0: [146 144 133 134 132 185 142 137 122 116 124 122]
1: [127 193 165 154  86 236 146 127 107 101 133 132]
2: [123 113 145 109 103 126  79 143 152 119 111 182]
3: [ 97 132  42 119 203   0 172 104 118 201 152  12]
4: [136 133 137 140 133 163 131 134 116 112 126 130]
5: [151  78 196  64  57  96   9 118 153  81  97 202]
6: [101 124  59 110 181   0 155 108 123 185 151  43]
7: [163  69 186  61  81  61  60 101 144  98 105 190]
8: [ 83 221  75 181 168  37 222  95  85 160 155  35]
9: [113 144 103 169 177 190 175 135 111 166 142  53]
10: [132 143 137  91 102 113  98  88 130 136 153  92]
11: [149  58 141  45  99  47  58 130 162 108 115 191]
12: [119 100 108  89 120  67 113 144 159 136 141 166]
13: [102  96  84 234 196 185 227 124 115 179 128  56]
14: [138 124  90 101 136  77 110 196 184 132  92 145]
15: [157  81 129  79 107  86 111 133 138 112 138 161]
16: [139 158  57  90 165  65 162 167 173 160 131  86]
17: [130 155 139  93  97 121 102  77 123 140 163  77]
18: [102 154 135 197 160 246 175 142  91 128 139 138]
19: [143 132 129 120 128 159 126 139 133 117 121 132]
20: [129 207 126 105  99  94 134  99 147 129 147 109]
21: [145 148  36 138 222 116 217 169 141 162 128  68]
22: [128 128 190 107  69 143  51 121 146  89 106 206]
23: [132 142 142  93  99 119  96  85 126 135 154  92]
24: [118  97 136  93 107 117  89 140 145 118 133 183]

[131 136 155 128 102 154  85 153 145 103  99 177] 2 22 24 19 4
[112  45  55 255 163  31 204  80 149 157  75 142] 13 6 21 12 3
[132 140 192 169 109 251 110 109  85  91 119 154] 1 0 18 4 19
[140 177 130 147 105  73 159 113 113 119 140 136] 20 4 10 19 23
[110 175 153 208 153 255 162 143  72 113 124 142] 18 1 0 4 9
[ 90 198  85 173 165  54 207  97  89 157 153  51] 8 6 3 21 9
[120 132 101 151 174 166 164 137 120 165 137  57] 9 0 4 13 19
[116 145  96 164 179 180 177 143 118 169 139  48] 9 13 21 0 4
[140 154  61  94 165  74 161 164 168 157 130  88] 16 14 21 6 12
[143  70 178  70  84  89  61 105 139 102 123 195] 7 11 5 24 15
[113 144  99 167 180 189 180 129 108 173 147  36] 9 13 21 0 18
[123  95 112  82 115  71 103 145 164 130 139 172] 12 15 24 2 14
[ 91 196  87 162 153  39 198  96  94 156 154  55] 8 6 3 20 16
